[[139 131 120 128 133 132 123 132 128 109 124 128 118 120]
 [126 128 130 128 127 127 129 127 128 132 129 128 130 130]
 [127 128 129 128 127 127 128 127 128 131 129 128 129 130]
 [144 135 117 130 135 131 120 134 128 105 124 129 115 120]
 [127 129 129 128 128 127 128 128 128 131 128 128 129 130]
 [147 139 116 132 137 130 119 135 127 105 124 130 115 121]
 [127 128 129 128 127 127 128 127 128 131 129 128 130 130]
 [126 128 130 128 127 127 129 127 128 132 129 128 130 130]
 [138 133 121 129 133 130 123 132 128 114 125 129 120 123]
 [138 133 121 130 133 130 123 132 128 114 125 129 120 123]
 [127 129 129 129 128 127 128 127 128 132 129 128 130 130]
 [133 130 125 129 130 129 126 130 128 121 127 128 124 125]
 [138 132 121 129 132 130 123 132 128 114 125 129 120 123]
 [133 131 125 129 130 128 125 130 128 122 127 129 125 127]
 [135 131 123 129 131 130 125 131 128 118 126 128 123 124]]
Counting starts at 1.
The entry at row 1, column 3: 120
The entry at row 2, column 3 is 130
The top-right entry -> 120
The entry at row 1, column 1: 139
Which number is the entry directly below the largest entry?
Answer: 127
Which number is the bottom-right entry?
Answer: 124
The entry in the bottom-left corner is 135
Which number is the entry in row 3 and column 1?
Answer: 127
Which number is the entry in row 3 and column 3?
Answer: 129
The entry in row 1 and column 2: 131
The entry in row 3 and column 2 -> 128
The entry at row 2, column 1 -> 126
Which number is the entry just right of the largest entry?
Answer: 139
The entry in row 2 and column 2 -> 128

W =
[[143 145 142 145 125 141 141 142 142 144 142 142]
 [141 142 143 143 124 142 143 143 140 141 143 144]
 [143 137 132 143 126 157 153 140 140 134 149 140]]
The top-right entry -> 142
What is the first entry on the main diagonal?
A: 143
What is the entry just right of 134?
A: 149
What is the last entry, reading row by row?
A: 140
The 2nd entry, reading row by row is 145
What is the top entry of the column that holds the smallest entry?
A: 125
What is the entry directly below the smallest entry?
A: 126
The largest entry in the last column -> 144
What is the top entry of the column that holds the largest entry?
A: 141
The bottom-left entry -> 143
The smallest entry in the first column is 141

X = ((132, 128, 138, 119, 128, 131, 118, 121, 136, 130, 122, 133, 141, 133), (136, 145, 130, 135, 120, 128, 138, 128, 129, 139, 117, 126, 130, 130), (122, 110, 128, 126, 119, 127, 128, 140, 111, 130, 121, 132, 127, 111), (126, 115, 130, 120, 128, 130, 123, 131, 126, 124, 130, 131, 133, 125), (125, 107, 135, 118, 120, 130, 120, 136, 116, 129, 119, 136, 137, 114), (122, 112, 129, 124, 125, 128, 124, 135, 117, 126, 126, 132, 128, 117), (129, 123, 141, 120, 127, 131, 114, 123, 131, 131, 118, 136, 141, 127), (128, 118, 134, 118, 129, 131, 119, 127, 131, 125, 129, 132, 137, 128), (124, 113, 136, 119, 128, 130, 115, 128, 125, 127, 124, 135, 136, 122), (124, 110, 141, 116, 126, 131, 110, 128, 124, 129, 118, 139, 141, 119), (128, 111, 141, 117, 117, 132, 118, 134, 117, 135, 111, 139, 143, 114), (130, 130, 117, 131, 128, 127, 142, 134, 127, 124, 140, 120, 120, 130), (126, 108, 135, 116, 122, 131, 121, 135, 119, 128, 123, 135, 138, 117), (123, 117, 126, 126, 129, 127, 125, 132, 123, 124, 131, 129, 125, 122), (121, 110, 130, 124, 126, 128, 121, 134, 117, 126, 125, 133, 128, 116))
The entry just right of the smallest entry is 135
The entry just right of 143: 114
The maximum: 145
The entry just right of the largest entry is 130
The entry just left of the largest entry is 136

Read these off the row that follows.
1) Report the 3rd entry from the left.
2) Report the third entry from the right.
3) Report the first entry.
[156 132 146 133 155 124 140]
1) 146
2) 155
3) 156
